In the rows, 128 means zero.
Each run below is a few steps of one of 7 hidden systems, one row a step.
seq 1, G:
[[121 190 132 109 132 127  67 142  94 119 116 164 105 138 124 133 125 144
  133  84 129 134 122 161  95 140]
 [131 151 118 108 139 112  95 156 107 146 130 157 108 153 107  94 148 112
   98 118 149 184 121 167 120 116]
 [139 161 139 128 137 128 100 153  97 105 115 135 133 155 128 114 137 132
   62 164 122 144 122 147  98 126]
 [143 179 102 132 148 133  97 141 120 117 151 111 131 128 142 133 109 143
   90 121 123 169 113 117  93 132]
 [145 150  97 144 141 101 146 146 114 144 152 115 138 120 112 119 122 120
   93 151 116 181 117 119 134 125]
 [145 157 115 151 123 107 153 139  95 113 125 125 150 112 118 151 104 140
  108 158  95 123 128 114 127 141]
 [134 163 105 139 135 102 140 134 102 138 143 136 132  99 122 154 101 138
  155 106 106 138 131 116 129 148]
 [128 139 121 134 122  91 153 143  95 150 119 153 127 119  96 129 130 121
  153 123 119 128 138 144 158 136]]
seq 2, F (8 x 26):
[[ 81 189 116 115 160 144  51 123 162 168 142 113 127 227 127 117 140 163
  108  96 169 171 111 131 115 128]
 [160 136 114  88  97  92 141 158  82 124 140 106  93 121 101  57 112  63
   69 148 137 158 138 180 136 115]
 [143 171 162 155  97 168 114 134 102  54 106 130 127  86 160 148 118 157
  112 149  86 122 122 138  60 140]
 [108 178  91 150 124 127 109 108 164 152 159  87 152 168 110 149  73 165
  113 146 117 134  82  94 128 135]
 [160 102 102 122 122  75 178 141  93 143 133 129 138  91  89 126  89  94
  116 159 102 105 125 124 162 131]
 [132 122 148 153 150 131 138 129 111 109 113 165 154  90 146 183 138 159
  166 115 100  99 146  99 118 148]
 [ 93 140 110 133 159 115 127 117 147 183 143 128 148 174 116 142 139 142
  160  98 144 143 142 102 168 140]
 [125 109 137  99 116 104 156 134 103 140 122 143 111 122 114  98 151  88
  147 109 143 121 170 155 164 127]]
seq 3, F (8 x 26):
[[165  51 121 186 104 148 249 117 162 100 155  66 146  57 157  99 148  93
  119 194 101 176 144  84 141 104]
 [102  51 175 141 124 179 151  83 189 100  98  94 177 145 163 167 132 158
  138 174 125  25 132  75 142 135]
 [132  41  86 100 172 132 133  90 206 173 183  94 132 110 145 138  98 107
  165  76 159 118 115  78 157 112]
 [144  28 149 157 144 137 198 133 150 139 119 146 132 102 141 101 214  94
  149 149 145 167 156 121 152  98]
 [103  67 179  99 150 182  93 105 168 111 100 128 137 174 170 127 177 138
  122 119 168  83 150 122 120 124]
 [135  94 108  93 147 153 100 116 180 144 170  86 101 140 160  86 135  94
  111  88 175 174 124 130 116 102]
 [149  89 156 145 103 161 158 136 141  95 118 109 118 119 144  79 172 102
   78 179 134 162 129 146 109  97]
 [131 112 147 120 123 173  93 108 163  85 122  91 139 142 156 136 105 146
   84 160 130  85 104 116  89 126]]
seq 4, R:
[[127 131 105 118 145 129 123 111 133 140 155 124 130  86 152 168 100 135
  190  55 124 110 146  99 132 148]
 [119  75 147 149 134 123 184 120 137 149 115 155 140 113 128 136 177 122
  181 123 129 124 156 110 168 125]
 [ 97 123 165 101 110 128 117 120 113 123  89 142 130 161 122 135 134 135
  147 121 138  55 155 147 152 141]
 [111 131 151 112 132 162  88 123 142 119 117 153 105 137 153 115 165 129
  156  77 154 142 143 158 106 124]
 [124 100 157 143 114 158 132 134 151 117 107 140 116 145 124  91 179 116
  109 162 146 151 115 158 117 103]
 [124 138 138 111 114 146  85 124 138 104 117 112 121 155 121 112 101 134
   83 157 131 106  95 150  97 121]
 [150 125 105 126 148 141 100 131 153 122 159 114 114 116 143 121 111 128
  101 123 133 168  98 123  91 114]
 [154  99 109 139 142 116 158 133 136 128 146 109 145 110 120 131 112 115
   89 171 117 140 105 104 131 116]]
seq 5, A, 8 rows:
[[151  64 131 149 195 147 159 146 150 139 148 133 148 135 165 107 227 109
   92 137 160 225 165 102 130 102]
 [116 113 160 108 121 117 142 120 111 109  92  96 177 186 117 144 104 135
   68 200 119  24 145 103 170 150]
 [146 137 101  74 126 157  73 102 157 103 174  72 103  98 167 128  60 116
  116  74 141 115 116 122  83 127]
 [112  89 146 166 111 166 189 110 174 127 138  99 128 117 164  97 194 119
  164 127 138 182 162 108 147 113]
 [ 98 126 147 146  93 123 145 107 138 127 101 133 147 137  99 159  90 157
  158 164 102  38 101 121 151 142]
 [145 112  94 114 147 127  88 120 151 148 164 148 102  87 126 144  90 126
  161  77 132 142  82 134  98 116]
 [131  74 140 148 158 122 164 139 136 154 117 166 137 127 123 118 201 117
  143 133 140 166 144 125 152 112]
 [122 121 144 105 144 113 102 131 110 129 102 152 150 167 106 153 111 142
  102 150 128  60 118 128 136 140]]
seq 6, E (8 x 26):
[[158 115  82 119 156 110 105 120 140 141 167 128 131  81 122 163  59 130
  129 109 113 114  82 103 108 126]
 [157  83 114 150 166  92 172 148 108 152 136 169 140  85 114 139 159 111
  146 127 117 155 135 114 147 120]
 [117 101 145 120 152 109 136 123 117 140 103 157 158 146 113 167 131 143
  142 134 126  54 147 108 163 150]
 [108 101 120  91 139 131 107 111 150 155 135 133 114 132 133 125 127 113
  177  64 159 102 145 133 154 131]
 [108 101 158 136 110 148 158 128 140 134 105 133 116 140 135  92 183 112
  158 123 146 144 164 149 154 115]
 [ 97 133 165 125  93 165 109 109 150 105  98 115 125 167 133 120 134 147
  128 143 131  97 121 145 120 129]
 [127 135 125 121 113 158  94 124 160 118 142 112  98 132 138  99 122 125
  115 117 146 161  98 154  94 108]
 [148 130 134 146 120 139 135 145 123 108 124 126 125 125 126 104 147 123
   84 171 122 168 111 141 102 111]]
seq 7, G (8 x 26):
[[149 104 122 116 177 100 180 147  89 136 150 120 151 114 155 117 172  94
  115 105 144 167 209  98 171 142]
 [ 89 179 150 141 113 126 166 118 107 126 106  86 166 179 141 136 141 146
  125 144 120 102 193  97 175 167]
 [103 184 113 110  64 133 136 106 131 121 143  71 103 119 131 113  76 121
  166  87 125 105 145 141 140 146]
 [113 133 136 156  60 138 163 128 136 128 119 139  89 100 105  86 145 109
  173 138 120 160 110 177 128 106]
 [112 131 148 151 105 138 100 128 142 124  93 174 118 140  97 146 126 161
  147 160 111 102  73 160 100 117]
 [145  97 114 102 159 123  72 131 137 134 135 169 108 112 119 135 110 124
  128  99 142 120  84 149  96 112]
 [151  83 136 114 179 120 119 150 119 134 124 161 138 135 134 120 173 113
   89 135 147 157 137 128 123 113]
 [127 137 139 117 165 133 110 131 123 118 128 108 159 169 152 146 133 143
   78 139 135 122 155  96 126 147]]
seq 8, E:
[[109 228 107 184 140  96 160 131  70 141 132 156 164  93 127 208 112 185
  213  80  71 126 163  84 141 185]
 [ 79 181  82 146 125  64 155 123 120 222 143 149 130 156  58 146 103 135
  215  87 122 139 117 124 208 145]
 [ 99 159 148 119  70  88 157 141  71 146  88 190  91 114  74 113 137 110
  217  93 120  93 151 194 178 139]
 [ 68 201 163 130 110 147  87 130 108 138  87 176 109 177 129 135 178 165
  196  67 140 134 158 168 129 152]
 [ 75 194 134 112  89 129  95 132 130 165 122 117  97 215 100  74 147 122
  125 112 161 171 129 180 148 123]
 [121 198 149 113  63 138 113 146  85  87 105 108  92 141 127  73 128 110
   94 136 128 149 146 190 103 129]
 [129 226 127 148 118 154  99 139 110  90 140  95 129 143 154 127 123 156
   84 129 115 184 129 130  75 144]
 [141 192  85 149 125 104 136 145 109 133 161  86 133 131 113 117  86 128
   76 160 105 184 103 118 119 130]]
seq 9, A, 8 rows:
[[109 143 152 155  69 163 176 114 142 107 124  85 114 116 151  95 152 118
  152 137 124 155 155 135 133 127]
 [104 164 135 160  83 139 144 114 135 115 116 130 128 112 116 150  96 159
  171 143  94 105 103 126 120 139]
 [136 136  94 151 134 109 132 131 136 158 153 149 115  89 107 142 107 133
  167 105 114 165  91 130 119 118]
 [143 103 125 142 159  97 159 150 100 148 120 177 139 107 110 135 162 121
  142 133 123 144 140 129 148 122]
 [130 137 126 105 167 102 101 141  94 135 118 154 149 149 119 153 121 136
  109 121 131 100 140 125 135 145]
 [130 132 119  96 147 122 104 132 123 137 142 117 120 152 136 104 135 108
  102 102 156 143 151 140 133 130]
 [116 131 155 120 105 145 136 127 121 106 110 106 124 150 141  99 155 117
  116 134 140 124 159 145 134 128]
 [110 162 139 132  94 150 114 115 140 107 121 107 120 142 132 125 110 145
  129 132 123 116 115 137 111 132]]
seq 10, L (8 x 26):
[[131  79 161  55 202 143  88 119 115 116 118 125 159 169 186 150 161 119
   94  83 175  62 210  97 143 154]
 [125 114 115  94 164 179  84 106 181 128 173  90 104 123 202 107 154 114
  143  36 179 187 159 111  96 116]
 [ 81 103 151 131  83 190 119  92 218 137 127  73 104 186 141  73 152 125
  136 139 170 147 106 144 133  95]
 [115 130 139 109  81 164  67 101 168 102 115 107 105 143 117 129  63 148
  114 149 124  64  53 153  84 112]
 [160  97  95 158 135 126 112 134 164 136 146 156 115  82  99 146  87 141
  130 159 104 145  31 131  86  95]
 [148  62 129 155 161 104 161 139 135 147 111 153 167 136  96 147 135 134
   94 204 111 103  93 105 150 114]
 [163  87 120  97 194 100 121 136  99 119 131 139 165 115 141 166 112 127
   93 123 127  78 152  88 131 148]
 [146  86 112 121 178 132 146 125 138 142 161 115 142 100 165 131 157 108
  138  82 151 158 172  90 140 129]]
seq 11, Q (8 x 26):
[[124 144  84 116 190  77 163 140 112 193 167  99 165 170 126 123 148 110
  114  98 153 186 191  79 194 152]
 [125 100 142  91 112 121 189 107 112 115 139  58 147 118 159 115 114  88
  127 114 142  68 219  94 191 151]
 [ 88 128 137 147  93 183 144  76 192 119 144  68 132 121 176 147 110 155
  192  93 129 104 143  89 131 140]
 [ 91  96 123 147  82 135 147 103 194 169 126 131 105 139  85 110 112 128
  194 135 134 112  73 147 156 102]
 [141  58 152 127 106 134 122 129 138 111  94 184 110  88 103 136 119 123
  148 153 121  64  73 162 108 108]
 [140 117 136 145 170 141  75 142 135 127 115 200 125 116 128 156 154 155
  138 118 132 147  84 139  73 114]
 [141 112 124 111 181 100  98 162 112 157 120 176 126 168 105 113 170 119
   89 130 151 165 127 147 132 117]
 [147 118 138  85 163 125 106 139 100 104 127 113 140 144 154 113 141 108
   60 126 144 121 168 124 120 135]]
seq 12, Q:
[[103  97 140 114  76 108 188 114 126 149 113 118 115 121 105 103 127  97
  185 121 130  82 166 144 198 131]
 [102 109 164 134  96 166 114 101 150  96  94 136 125 116 145 157 114 154
  184 114 120  54 122 129 111 134]
 [ 99 126 126 136 119 143  84 119 168 159 123 173  99 149 105 125 140 146
  180  99 147 142  72 163 111 109]
 [136  91 156 110 122 119 103 151 116 123  91 178 108 145  96  99 154 107
  105 153 143 114 100 184 120 105]
 [146 136 143 114 158 147  72 143 116  95 120 146 130 136 150 137 135 143
   75 133 134 130 118 137  70 126]
 [139 156 105 123 158 121 107 146 124 145 153 116 130 158 132 105 146 124
   75 126 146 199 126 129 115 120]
 [148 132 120 115 125 115 159 142 104 116 139  80 143 136 130 101 121  99
   65 163 126 138 156 120 144 130]
 [139 153 115 142 125 138 152 118 129 104 155  72 147 104 156 144  96 134
  114 133 111 128 145  88 122 144]]
seq 13, R:
[[ 95 116 174  77 127 195  80  90 160  87 113  90 121 157 201 123 149 133
  136  68 172  70 189 123 112 144]
 [114  59 164 116  98 197 136 104 192 107 128  94  94 130 174  66 185  97
  139 114 173 158 148 151 121  97]
 [122  85 165 121  68 182 120 103 176  79 104  91 112 140 137 102 110 122
   97 188 128  70  87 150 102 102]
 [132 101 118 111 138 176  64  97 198 110 154  94 118 125 161 138  88 144
  112 119 142 113  73 115  77 111]
 [166  34 110 123 162 134 140 121 180 131 156 118 129  93 138 122 118 105
  100 155 137 135  89  99 117  97]
 [157  75 128 106 154 120 141 119 128 102 132 102 163 108 141 154  86 120
   79 162 118  58 130  89 131 137]
 [141 107 113 103 173 135 127 110 136 123 162  89 154 109 172 151 114 122
  124  84 140 112 172  79 133 148]
 [127  86 137 121 123 130 187 115 135 126 134  94 137 109 154 112 149  98
  145 116 137 123 183 108 168 136]]
seq 14, L (8 x 26):
[[154  73 132  99 124 141 150 123 140 106 142  88 117 109 154  86 132  85
   88 137 149 128 151 126 132 113]
 [124 124 134 141 111 168 147  99 157  96 141  70 141 112 167 142 107 140
  132 133 118 109 142  89 116 136]
 [117 119 101 120 112 123 138 103 163 155 155  98 123 119 115 133  78 122
  160 110 129 106 108 114 154 127]
 [129  77 142 125 106 124 146 119 142 130 115 152 114  96 108 126 123 116
  171 128 123  90 108 146 141 112]
 [115 119 139 146 149 132 120 122 131 133 111 166 141 125 125 171 134 158
  166 120 116 102 116 118 121 137]
 [119 117 118 122 168 106 108 136 130 166 130 163 132 150 110 140 147 134
  142 105 146 137 120 129 137 125]
 [129 103 150 112 150 138 108 140 125 125 110 157 126 145 132 114 173 121
  113 122 150 135 139 146 122 121]
 [122 141 139 124 147 156  93 129 140 113 127 119 135 154 153 126 145 142
  102 123 138 144 135 122 102 126]]

Name the system that made each run.
seq 15, 2 rows:
[[131 183 131 133  65 125 127 125  94  89 116 121 112  89 110 130  70 133
  130 144  91  93 103 150 103 141]
 [135 157 108 156 122 122 120 139 120 143 137 179 100  84 111 135 134 135
  183  95 112 185  94 155 100 114]]
 | G
seq 16:
[[116  91 126 167 133 165 134  84 195 124 135 113 158 115 150 187 100 176
  167 148 107  84  87  70 116 131]
 [140  43  98 111 143 111 154 104 174 163 155 124 127  90 119 138 101 101
  174 103 139  96 114 104 161 115]]
 | G
seq 17 (2 x 26):
[[125  89 158 133 105 139 198 121 120 117 119 119 122  97 148 105 173  95
  178 110 130 126 198 126 169 132]
 [ 76 135 163 150  96 175 131  94 178 119 108 106 142 159 142 146 137 164
  172 126 129  87 130 110 137 137]]
 | E
seq 18:
[[187  52 124  74 185 115 136 162 102 125 148 140 108  97 156  78 181  54
   71 105 169 183 177 143 123 101]
 [107 157 171 166 162 156 136 133 122 102 103 103 185 203 165 144 198 171
   68 181 126 147 177  84 129 147]]
 | G
seq 19, 2 rows:
[[ 96 103 138 143 136 117 168 115 134 167 113 159 145 133 119 153 160 137
  206  99 130 102 156 111 182 138]
 [106 111 126  90 138 100  94 125 123 165 115 177 113 146  89 144 110 126
  170  86 146  70 115 155 153 131]]
 | A
seq 20, 2 rows:
[[105 182 119 160  89 158 161 111 162 124 159  36 130 160 154  91 133 130
  109 145 130 196 145 106 133 127]
 [126 137 106 143  72 116 179 112 142 129 141  73 132 119  98 116  59 123
  115 185 100  99  96 115 154 124]]
 | Q
seq 21:
[[146 167 130 155 220 120 127 155  82 120 134 152 180 140 170 174 189 168
   93 118 119 187 184  73 112 159]
 [119 162  95  89 141  74 149 131 101 160 147  63 159 195 102 108  90 105
   71 141 142 109 176 103 198 151]]
 | A
seq 22, 2 rows:
[[138 144 160 107  90 112 130 156  56  98  82 192  92  84 115 118 150 108
  168  97 116 100 160 189 123 137]
 [108 209 138 182 136 139 128 144 105 126 116 162 139 134 143 155 176 179
  165 105 104 192 146 128 107 145]]
 | L
seq 23 (2 x 26):
[[154 111  92 123 184  96  72 155 136 169 141 166 134 155  82 131 108 133
   59 165 136 163  44 136 103  98]
 [189 121 122 117 191  92 119 173  64 107 123 163 157 115 125 144 139 120
   38 166 114 138 137 120 106 133]]
 | F
seq 24, 2 rows:
[[171 138 109 150 168 142  93 119 117  78 144 141 162  49 163 226  60 184
  121 130  73  80  84  72  52 150]
 [123 148  64 184 193  77 176 130 143 201 171 111 192 160 100 169 122 159
  123 157 108 184 116  49 180 140]]
 | F
seq 25, 2 rows:
[[ 94 204 105 172 118 110 115 127 133 167 128 152 137 152  85 162  98 177
  165 132  99 142  79 126 133 140]
 [138 138 123 103  98  80 140 153  68 136 114 176 101  98  80 111 112  94
  155 111 119 106 132 181 151 130]]
 | Q
seq 26 (2 x 26):
[[132 128 175 104 156 125  99 151  83 101  80 164 146 173 134 134 164 138
   75 153 133  88 159 145 121 142]
 [130 182 101  96 161 135  77 126 121 119 164  90 126 135 162 131  96 131
  106  72 144 150 147 113 102 149]]
 | F
seq 27:
[[151 212 151 136  78 112 144 173  30  83 100 181  82  58 126 103 165 108
  166  84 101 178 178 197  98 147]
 [ 79 242 168 166 113 124 122 149  74 120  77 143 165 204 117 153 166 189
  117 154 100 124 161 132 136 169]]
 | Q
seq 28:
[[159 129 117 132 157 136  94 140 127 100 135 123 144 125 134 140 106 141
   50 171 117 136  90 116  80 118]
 [164 100 100 133 160 117 147 137 137 133 162  93 149 117 129 119 113 113
   63 170 122 158 113  95 128 117]]
 | L
seq 29 (2 x 26):
[[133 153 119 156 149 135  87 150 136 139 128 176 112 133 114 125 156 150
  124 131 126 199  81 154  81 109]
 [145 131 116 140 146 100 120 157 113 142 123 151 138 156  88 117 132 124
   67 186 123 159  88 140 124 113]]
 | R
seq 30:
[[138  88 141  79 129 133  96 126 133 108 118 111 127 151 126 117  99 111
   67 153 148  62 117 136 121 123]
 [147 116 133 131 150 164 123 125 144  97 147 106 123  99 186 122 154 123
  119  99 140 170 152 112  88 120]]
 | G
seq 31 (2 x 26):
[[144 160 135 123 136 141  91 146 115  94 123 112 132 156 138 111 127 138
   45 166 127 149 108 138  82 122]
 [159 147 101 134 136 124 133 140 132 115 161  83 134 120 133 114 102 118
   59 165 117 175 111 111 107 121]]
 | L
seq 32, 2 rows:
[[147 125 147 122 124 101 115 151  83 102  84 158 149 151  89 144 103 141
   57 211 105  59  93 148 116 131]
 [160 159 104 111 174 135  80 131 104 106 158 144 118  74 167 163 105 139
  137  60 126 147 138 114  76 147]]
 | G
seq 33, 2 rows:
[[120 213 138 157 104 147 131 125  91  88 125 127 129  86 160 163 121 166
  173  91  90 132 158 122  93 165]
 [ 84 136 120 168 129 132 157 117 169 181 131 128 139 176 115 116 173 145
  176 123 142 182 129 119 171 122]]
 | R
seq 34, 2 rows:
[[114 157 150  62 160 120  47 151  83 131 101 174 109 184 126 116 158 121
  106  71 167 114 164 174 122 143]
 [111 166 138  88 141 135 113 137 106 128 136  86 126 190 158  78 167  98
   75  97 171 171 200 143 146 137]]
 | E
seq 35:
[[ 96 128 139 105 104 143  86 124 164 149 118 128  95 184 103  85 137 119
  125 119 166 131  95 175 126 108]
 [156 104 127 106 111 130  97 144 125 105 127 149  84 101 115  94 122  99
   96 133 137 145  94 178  88  95]]
 | F
seq 36:
[[170 184 114 142 114  71 153 160  41  97 116 139 154  91  89 159  68 136
   71 193  62  94 119 127 120 155]
 [132 202  99 159 154  98 130 128  83 128 138 134 173 104 124 209  73 180
  150 118  75  95 134  71 123 177]]
 | F
seq 37:
[[ 96 252  94 182  59 138 151 114 135 124 162  52 119 127 123 122  76 157
  150 127  90 187 111 119 116 145]
 [118 175 112 164  37  85 199 137  91 133 119 119 117  95  67 116  77 119
  156 174  77 116 109 153 165 134]]
 | Q
seq 38 (2 x 26):
[[ 81  64 149 187 116 197 135  75 241 146 121 138 136 132 147 161 155 181
  222 126 132 111  77 100 120 105]
 [116   5 116  93 157 113 126 115 197 198 134 153 114 164  84  98 142  90
  135 136 180 107  78 143 178  81]]
 | F
seq 39, 2 rows:
[[115 128 118 129  84  50 199 154  75 187 106 186 100 113  43 101 140  86
  207 119 116 123 137 181 215 126]
 [121 128 196 120 112 147 118 125  75  68  64 179 142 102 152 178 141 158
  164 117 104  16 172 136 112 166]]
 | Q
seq 40 (2 x 26):
[[124 169 103  88 117  91  90 145 103 153 138 134 100 146  86 107  89 106
  108 109 139 126 101 170 133 125]
 [157 144 137 133 115 123 123 161  84  95 112 155 107 102 124 102 153 110
   99 143 120 162 131 169  96 121]]
 | G
